[[ 21.1   2.1   4.1   0.0   4.5  -5.4]
 [-44.3 -23.3 -12.7  13.2   4.4 -56.6]
 [  4.4 -38.8 -23.5   2.3   1.8 -50.4]
 [ 52.0  -9.5 -24.3  14.2 -14.4  35.1]
 [-30.1 -16.5   4.8  -5.1  12.7  -3.1]
 [  7.6   2.9  39.2 -54.4  15.8  -1.4]
 [ 16.9   6.0 -13.0  27.8 -18.6   9.3]
 [-20.3 -66.5 -54.3  38.9 -21.2 -13.7]
 [ 37.2  64.6 -28.5  43.9 -36.9  -0.9]
 [-40.1 -22.5  -9.6  17.5   4.3 -15.3]
 [-40.4 -18.5 -24.6  41.3  -9.1 -37.8]]
->
[[-44.3 -23.3 -12.7  13.2   4.4 -56.6]
 [ 52.0  -9.5 -24.3  14.2 -14.4  35.1]
 [  7.6   2.9  39.2 -54.4  15.8  -1.4]
 [-20.3 -66.5 -54.3  38.9 -21.2 -13.7]
 [-40.1 -22.5  -9.6  17.5   4.3 -15.3]]

[[-10.5  44.7 -19.9 -61.6  23.6]
 [-15.4  -5.4  19.9  22.8   3.6]
 [  0.3 -26.4  -9.4  27.7 -47.9]
 [-12.6  -8.4  19.6  15.4  -1.6]
 [-13.0 -16.0  17.4  26.6 -16.2]
 [ 21.2 -16.8  -2.8  16.5  -4.4]
 [-15.6 -20.0  13.9  26.2 -26.4]
 [-11.0   9.0  17.1  -2.8  21.8]
 [-12.5  36.3  -8.1 -42.2  27.4]
 [-12.4  11.3  15.4 -10.2  22.2]
 [-12.7 -24.8   6.9  29.5 -40.4]]
->
[[-15.4  -5.4  19.9  22.8   3.6]
 [-12.6  -8.4  19.6  15.4  -1.6]
 [ 21.2 -16.8  -2.8  16.5  -4.4]
 [-11.0   9.0  17.1  -2.8  21.8]
 [-12.4  11.3  15.4 -10.2  22.2]]

[[  6.3 -21.0  22.1  19.3  20.0  -3.9 -23.2  34.5  53.7]
 [-46.9  -6.5  12.7  -7.0  -8.5  21.4  15.1 -54.8 -11.8]
 [ 10.1 -17.5  21.3  17.5  20.8  -1.1 -24.2  40.0  50.7]
 [-46.1  -5.3  11.7  -7.4 -10.1  19.2  16.0 -55.9 -12.6]
 [ 16.8  45.3  33.9 -29.5 -31.8 -28.3  -1.7  13.3   1.4]
 [ -4.8 -46.5  -8.5  37.0  13.8 -20.6  -7.3 -10.3  43.9]
 [-27.1   1.4  -9.5 -15.6 -22.4  -1.7  29.2 -52.7 -33.6]]
->
[[-46.9  -6.5  12.7  -7.0  -8.5  21.4  15.1 -54.8 -11.8]
 [-46.1  -5.3  11.7  -7.4 -10.1  19.2  16.0 -55.9 -12.6]
 [ -4.8 -46.5  -8.5  37.0  13.8 -20.6  -7.3 -10.3  43.9]]

[[-40.2 -37.6  58.5]
 [ 19.5  37.1  62.9]
 [ 11.2 -49.2  50.0]
 [  6.6  59.8 -16.2]
 [ 60.1 -66.5  40.9]
 [ 63.1  34.9  27.5]
 [-61.0 -39.0  33.3]
 [ 59.6  42.7   5.5]
 [ 52.0 -59.0 -47.3]
 [ 26.8 -41.4 -50.5]
 [-64.1  56.2  -9.5]
 [ 11.6  67.7 -39.6]]
->
[[ 19.5  37.1  62.9]
 [  6.6  59.8 -16.2]
 [ 63.1  34.9  27.5]
 [ 59.6  42.7   5.5]
 [ 26.8 -41.4 -50.5]
 [ 11.6  67.7 -39.6]]

[[ 49.3   0.2  -0.7   1.9  -8.8  -1.5   5.3 -21.1   7.0   6.8  -4.0 -18.1
   -5.8   5.5  49.6   6.2]
 [ -4.7   0.2  -0.9   0.3  -8.9  -2.3   5.8  -0.1   3.4   7.0  -4.7  16.4
   -5.5   4.5  58.8  -4.3]
 [ 31.3   0.1   1.0   0.8   3.1   0.6  -3.7 -24.9   1.8  -3.0   2.4 -38.2
   -0.3   2.7 -57.0  13.1]
 [ 56.7   0.2  -0.2   2.4  -7.5  -0.7   3.8 -26.4   7.2   5.7  -3.0 -38.1
   -4.4   5.2  24.8  14.0]
 [-32.6  -0.4   0.8  -1.7   6.8   1.3  -5.9  24.6  -4.1  -6.0   3.7  18.4
    7.5  -9.1 -49.7  -7.6]]
->
[[ -4.7   0.2  -0.9   0.3  -8.9  -2.3   5.8  -0.1   3.4   7.0  -4.7  16.4
   -5.5   4.5  58.8  -4.3]
 [ 56.7   0.2  -0.2   2.4  -7.5  -0.7   3.8 -26.4   7.2   5.7  -3.0 -38.1
   -4.4   5.2  24.8  14.0]]

[[ -0.2  -2.5   5.0   2.6  -3.3  -0.8]
 [ -0.2  -2.5   5.0   2.6   5.1  -0.8]
 [  8.6   9.3 -64.6 -44.7 -56.7  -0.8]
 [ -0.2  -2.5   5.0   2.6  -3.3  -0.8]
 [ -0.2  -2.5  18.7   2.6  -3.3  -9.3]
 [ -0.2  -2.5   5.0   2.6  -3.3  -0.8]
 [ -0.2  -2.5   5.0   2.6  -3.3   0.0]
 [ -0.2  -2.5  -0.3   1.5  -9.3  -0.8]
 [ -0.2  -2.5   5.0   2.6  -3.3  -0.8]
 [ -0.2  -2.5   5.0   2.6  10.7  -0.8]]
->
[[-0.2 -2.5  5.0  2.6  5.1 -0.8]
 [-0.2 -2.5  5.0  2.6 -3.3 -0.8]
 [-0.2 -2.5  5.0  2.6 -3.3 -0.8]
 [-0.2 -2.5 -0.3  1.5 -9.3 -0.8]
 [-0.2 -2.5  5.0  2.6 10.7 -0.8]]
---
[[-50.4  26.6  55.3  39.6  44.8]
 [-43.8  50.5   3.0  33.5  29.3]
 [-46.0 -36.1  51.9  18.3  -5.9]
 [ 63.4  -6.2 -39.3 -31.8 -39.7]
 [-27.3 -45.3  51.1   1.8 -10.7]]
->
[[-50.4  26.6]
 [-43.8  50.5]]

[[-64.5 -28.3 -48.6]
 [ 69.6  50.5  65.8]
 [-52.0 -53.9 -55.0]]
->
[[-64.5 -28.3]
 [ 69.6  50.5]]

[[ 22.0 -48.5 -18.2 -28.6  20.4]
 [-37.6  59.5  11.9  31.2 -31.2]
 [-24.6  -7.9  18.7   5.8 -13.5]
 [-15.1   2.5  32.7  15.4 -11.4]
 [ 30.2   2.4 -20.0  -7.1  19.8]]
->
[[ 22.0 -48.5]
 [-37.6  59.5]]

[[-48.0   5.3]
 [-15.5 -30.7]
 [ 20.0  24.0]
 [-65.4   2.6]
 [-29.5   5.1]]
->
[[-48.0   5.3]
 [-15.5 -30.7]]

[[ -3.4   2.9]
 [-66.3 -11.7]
 [-10.1 -11.8]
 [-42.4  -4.2]]
->
[[ -3.4   2.9]
 [-66.3 -11.7]]

[[10.4 29.5]
 [21.2 60.2]
 [ 2.5  7.2]]
->
[[10.4 29.5]
 [21.2 60.2]]

[[ 50.7 -11.4]
 [ 42.2 -10.6]
 [ 59.3  32.9]
 [ 42.1   2.5]
 [ 59.5   7.9]]
->
[[ 50.7 -11.4]
 [ 42.2 -10.6]]
